Each path below is one point turned by a fixed rotation once a step. After each direction that follows a path, write how fast that rotation turns it, in degrees per step (0 if it stays still).
Each turn is a multiple of 5 degrees from 10 to 175, or 0.
Each row of a path follows its step; steps can be skipped.
Path 1:
step 0: [-27 -40  20  -3 -19  32  23  22  15 -10   6  41  11 -12  -4  -5   6  12
  23   2   7   3 -10  -8 -40  -8 -17 -12  -4  21  15  17  19 -18 -21 -29
  28  -3  22 -17  -2 -42 -30   8  13 -25  21  -2  13  -4  14]
step 1: [-41 -34 -17 -32 -17   1  17  18   7 -22  -8  25 -20 -18 -20 -33  15   1
   9  -1  -7 -17 -13  -4  26   7  -7  -5  -1 -17  -3   5  14 -36 -18 -45
  21  20  32  -3 -15  -4  -5   0 -21 -33  35 -12   1 -14   3]
step 3: [-31 -13  11   1 -43   0  43   9  -7 -27  -4  18 -30  25 -16  14  18 -11
  -4 -22  12 -21  24  -8 -15   2   6   4 -14 -15 -30 -15  20  25 -15 -15
 -14   3  54  12 -19  15 -10  19 -13  25  16  -7   3  12  -9]
step 5: [ 10 -18  21 -17 -21  -3 -13  22 -31 -25 -13 -10  18  35  -2   7 -22 -15
   0  14  -7 -15   4  -3 -17  -9   1  -3 -19 -22  29 -31  33   7 -15   3
  10  -2  35   2   4 -17 -23  -7 -31   1  15  11  33  28 -54]
step 6: [  8  -8  25 -23 -12  32 -11  14  15 -51 -11  -6  -8  19  13 -15  -9  -6
  -3  11 -16 -11 -16 -24 -23   0   8  35   8  -4   4 -10  22  22 -38 -11
  -2  -1   2  46  -2 -25 -11 -29  10 -31  16  -3  22  25 -28]
step 7: [ -2 -12   1 -23  13  19  -1  22   1 -54  28 -12  20  31  17 -20  27 -29
  -4  -5  18 -20 -30 -11 -10  16  -2  24  -4 -27  17  24  21  -6 -31   1
 -21  14   4  -8  24 -17 -12  -8 -14 -26  18  20  10  23  14]
step 8: [ -2 -21  24 -11  23  17 -13   7  11 -34  44  -6   0 -23  24 -17  18  18
  -1 -15  10  -8  -6 -48  27   6 -15  26  -7   0  26   3  18  12 -31 -14
 -18  16  15   2 -14  -9 -31  18 -47  10   3  -1  12  26   7]
step 10: [  2  -3 -15  -4   4   9 -18  11  -5 -64  12  36 -23  -5 -10  -4 -10  16
  15   0  21 -26  -5  18  21 -14  -9   5 -18  -6 -10  -3  27  11  27 -37
 -24  26   1 -15  20 -17 -32  36  -2  12 -15 -27  18  13  -7]
step 11: [ 22   9   5  13  -3  25  17   4 -18 -66  -1  53  -8 -24  11 -30 -14  20
   7  -6 -15 -17 -10  18  -4 -24  12 -18  -5 -30  25 -10  -6   2   5   9
  -6  -8  39 -18 -15  -3 -23  17   5   0 -14 -19  15  13  -6]
[10  5  4 -3 -1 13 -9  1 -5  0 14 -5 -2 -6  0 -3 -4 -4 11  1  2 -3 -2  2
  3 -8  6  9 12 -2  2 -2 -3  0  6  3 -8  9 -2 -1  1  0  3  9  2  1 -4  7
  3  9  3] => 25
[  0  10  -1   8  15   2   2   7  -2  -1   6   3   2   3  15  -7  -6  14
 -11   6  -3  -3   2   5   4   5   8   7  -1  -2   2  -1   4   3   1  -5
  -4  -3  -1  -4   8   0  -2   0   3   4  -5  -5   1  -4   1] => 20
[-7 -5 -1 -4 -4 -4 -3  6 -3  7 10  0  4 17  1  4  1  6  5 -6 11  5  3 10
  2 -2 -5  0  2 -3  0  7  8 -5  6  0 -6 -3  2 -7  1 -2 -4 -1  4  9  6  7
  6 -2 -9] => 155
[  5  -2  -6   1  -4  -3  -6   5  15   3   1   6  -9   0   3   4   1  -2
   2  -3  -9   6   5  -1   0   6  -3  13   2  14   6   1  -1   2  12  -1
  -4   0  -4   7   2  -4 -12   1  -6   0   3  -7   3   0  -2] => 175
Path 2:
step 0: [  2   7  22  19  24  12  27  22 -32  12 -44  -5   2   9  19   0  19   6
 -11   4  24   2  39  11   4  -9 -12   5  11  -6 -16   9 -15 -24  15  -1
 -15  31  40 -33  35  -7   5  21  19   1  15 -44  13   1  -8]
step 1: [ -9  -1   0   2  16   5  18  27  20  11  12 -47  34  -5   7 -21 -10 -23
  -6 -10 -22   3  28 -13   8  15  10   0  10 -24  -6   0  -6  41  36  24
  36  16  -1  12 -39 -25  -3  16  36 -16  -2 -17  -6 -17   9]
step 4: [-10  26 -23  11  27  -4 -23  41 -19  27  22  14 -20 -33  22 -34   9 -15
 -15 -24 -32   3   5  -4  -2  -1 -21   2  -6 -17   5  -8 -24   3  20  17
  26   1  13  22  16   1  45   3   7  24  -6   8   3  -1  34]
step 6: [ -3   4  12  53  18  19 -31 -16 -18 -18  15 -30  18   1 -38 -12 -13  28
 -32 -31  10   8  -5 -38 -27 -15  11  24  -6   3 -25 -23   1   6   7  -2
 -29 -26  -2 -17 -15 -10  -2 -19   2  -9  -5 -15  11  -2 -14]
step 7: [-20   2 -10  31 -20  14 -12   1  23 -10   9 -14   1 -42  32 -27  25 -15
   6 -21  39  25   3  14  16  23 -33  25   1   2   9  12  -5 -24 -19  11
  28 -16  26 -18  12 -19  24 -29  -7   5  -5 -27  15  15   2]
step 8: [-23 -18  13   0  -2  26   2  34 -14  24 -23 -12  -2   9  25 -31 -15  -6
  13 -16  36 -12   7  28   7  11  27  18  23  15 -17 -22 -15  13   9 -20
  -4  40 -22 -18  19 -18 -15  30  18  16   5   5   3  30  25]
step 9: [ 28  11  30  -9  10   6  10 -13 -14   9 -26 -23  25   1 -23  18 -22  -3
  17 -23   7 -21  46  -4 -16   8  17  29  -6 -33  16 -29 -19   5  35  20
   8 -24  -6  -8 -17  -6  43  -3  29  -8  10 -15  15  -8  -2]
step 10: [-10 -18  -5  31  17  32   1 -15  22   1  -5 -13 -36 -20  12  16  20   9
  18  10 -25 -15   6  -1  -7  -4  -8   4 -22  16   2  20  -9  -6  14  12
  16  38  33  -9 -10 -44   6   3  21 -29 -12 -45  18 -14 -36]
step 11: [-20 -16   6   2  29  -5 -16  26 -12   8 -43 -35  25   9  22 -15   5   4
 -31  30  13   0  -8 -30  19   7 -23 -13  37 -10 -19  11 -11  38  -5  18
  -4  36  13   3  20 -22  14 -18  15  20 -16   9  -5 -13  -2]
[  7  -1  -7   4  -1   3  -6  -3  -2   6   7   3   3   3   5   0  -3  17
   4  -2  -7   8   8  -3  11  -2   6   3   7  11 -12   0   4   1  -1   4
   5   2  -3   0  -3  -7   3   7   3  -3   0  11   0   0   1] => 155
[ 10   0   1   0   4   2 -11   5   0 -13  -3   0  -1   4   6   4  -1 -10
  -3   1  -4   1  -5   7   0  -1  13  -6   0   6  -7  -2  -3   2  -5   3
   2   8   4  -7   0   3  -6  -3   3   5  16  -2   7   4  -6] => 140
[ -3   2  -3  -2   2   3  -6   4   5   5  -8  10  -9 -10   2   8  -5   0
   2  10   8  -1  -1   5   3   4   4   8  -7   2  -4   2  14  -1  -1 -12
   3   0  14   6  -1  -7  -2   4  -4  -4   3  -2  -2   1   0] => 135
[  7   6   0   0 -10  -5  -6  -2  -6   2  -9  -2  -2  -8   7  -7   0  -2
   4   6   3   8  -8   4  13  -8  -4   2  -3  -6   1  -1  -5  -3   3  -5
  -2   3  -9  -6  12  -2   1   1  -3   8  -1   4   3   5  12] => 85
[  5   2  -7  -6   4  -9  -2  -2   5  -6  -1  -1  -5 -10   7  -1  10  -3
 -10  -8   3  -2   3   4   2  -6   6   1  -6   0   3   1   1   5   1   4
  -2  -9  -3  -8 -16  -4  12   4   1   2  -2   1 -11  -1   1] => 135
[  2   4  -3  -3  -6  -3  -7  -2   2   4   6  -4   1   0   2  -4   5 -12
  -7   2  -2   3   0   6  -8  -2  -6   1   3   6   2   6  -2  -5  -5   4
   7   9   8  10  -5  -6  -5   2  12  -5 -13   2   6   3  10] => 115
[ -6  -3   4  -8   6  -4  -5  -2  -6   6  -1   0 -10   9   8   4  -5  -1
   8 -13  -2 -11  -2   8   1   1   2   3   0   2   8  -1   2  -6   1   0
   7  -4  -3  -1   2   2   5  -7   0  -8   1  11   4  12   3] => 70
[  3   1  -3   5   3   3   7  -9   5  -2  -1   5  -5 -12  -3   3   6   1
   6   6   1  -3  -1   4  -9   8  -3  -7   5   7  -4   0   2 -14   4  10
  14   2  -3 -11   6   6   0   2   0   4  -1   1  -6   3   1] => 140
Path 3:
step 0: [ 37  13 -13 -21 -10  31  31   4 -40  41  18 -13   8 -16  -4 -13  16 -28
 -13 -24 -10  23 -31  -1  26 -13  17  -7  -8   4  -7  -9   5  -2  -5  -1
  -6   0 -35  12   8   9  22  37  28  34  21  -8  -7 -21  24]
step 2: [ -3  16 -22   7 -10 -18 -22 -34 -10  -3  10  -2  -5  32   4 -28  24  -1
 -32 -21  39  35 -22  -2   6 -32   6 -12 -17  10  -6  10  13  31  33 -20
  -7  23  -4  44  14   0  36  11  18  19 -13  -2  -8   1  22]
step 3: [-21  -9 -24  12  44  22 -35  13   0   2  16  13   8  36  -4   3  40 -37
  28 -40  27  23 -18  11   2  -6  10  -6  22  14 -11  28   0 -20  -1  12
 -12  19 -21  -1 -15   4  11  21  -1  41  12   1   9  14  11]
step 4: [  7 -21 -35  -9   1 -11   0 -11  33 -11 -15  38 -17   2   0 -23  17  -6
 -10 -26  11   2  21  25   9   1   1   1  50  16 -19  13   0  13 -19  -1
   3  39 -12  31  -4  23  40 -26  25  -4  29 -25  14   2  23]
step 5: [ -9  -9   8 -34  19  13 -23  13 -16   4  42  12 -11  -3  24 -47   7 -24
  -5   9  16  10 -39  -8  10  11  -5  13  16 -18  -5  15 -24  -1  15 -12
   8  32  -5  -5  12   0   9   2  25  -4  51 -17  16 -11  49]
step 8: [-11   3  -7 -18 -12 -11  -5  -4 -45  12 -20  14 -17  -8  36   9  51 -38
  20 -22  43 -14 -15  16   8  14 -15   0 -11  34  35   8  -7 -22   6  -3
 -29   1  -6 -21   5   9   1   6  14  12  32  15   6 -24 -13]
step 9: [ 39  23  -2 -48 -20  21  17 -16   9  22 -13  32  -9  14  18   7  17   6
  16 -40  18 -17  -6  -5  16 -14  11   7   7  21  10 -29   2  20  -6  -9
 -13  10 -35  -1  23  20  -1 -16  28  17  22  -9  -2  48  -9]
step 10: [ -7  26  13 -18 -19 -19 -53  14 -30  22  42   4 -46   4  42  16  29  -9
   7 -14   2  -4  18  14   1 -15 -12  -3  12  -9 -16 -20 -27   0  28 -10
  -9  19  -8   9  35  23  -7  -3  11  14  -6 -17  18  14  -1]
step 11: [ 21  23  -9  15 -22  16 -15  -6  -5  39  -7   8  -2   9  21 -27  13   0
  -2 -31  11  24 -16  -5  26 -22   8  -7  25  -7  27 -14   2   1  -2   9
 -22   4 -27   7  24  62  17  28 -23  21 -17 -12  21 -34   0]
[  2  -4   1  12  -9  -8   6  -7 -15  -3   2   4  -2  -6   2   4  -1   0
  -1  -4  -3  -6 -10  -9   4   4   3   0  -9   6  -2   1   8   1   4  -4
   4   1 -10  -4 -12 -11   2   2  -3  -1   3  -2  -6   2  -2] => 55
[ -6   3   4  11   3  -2  -9   7   6   6   4  10   2 -10  -1  -3   6   3
   5   0  -3  -5   7  12  -2  11  -8  -6  -5   6   4   2   2  -1   6   1
 -13  -2  -5  -4  -4  -2   6  -3  -1  -4  -3   4   4  -4  -4] => 155
[-2 -4  1 -1 -4  8  2  1  9 -4 -5 12 -9  1  2 10 -5  7 10  1 -3 -4  9  5
 -1 -2  5 -8 -4  1 -8 -8 -4  3  3 -5  7  2  0 16 -8 -3 -2  2 -4  1  5 -3
 -2  0  3] => 130
[  6   9  -4   0   3   1  -3   1   1   8  -6 -15   1  -4  -1  10   0  -8
  -3  -2  -9   1  10  -3   5  -6   0  -4  -8  -9   0   5   1   6   6   1
   4  -4 -11   4   2  -2   9   0 -13  -4   4   2   5   0  -2] => 25
[ -9   7  -3   0   5 -10   2  -3  -5   5   5   7  -2  -1  -7   2   3  -6
  -8   7   0 -11   5 -10  -1   5   3 -11   0   0  -7   0   5   6   1  -4
  -4   0   5   8  15   0  -6  -5   0  -2   0  -3  -6  -4  10] => 135
[  1   3  -2   9   5  -1 -12  -3   3  -1   3   5  -1   4  -2   2   1   0
  -3  -1  -4  10  -5  -6   6  -4  -1  -8   4   4   8  -3  -7  -3   0 -15
   7   7   9   0   1   0  -1   2 -12   1 -11   6  -3  -1 -10] => 85
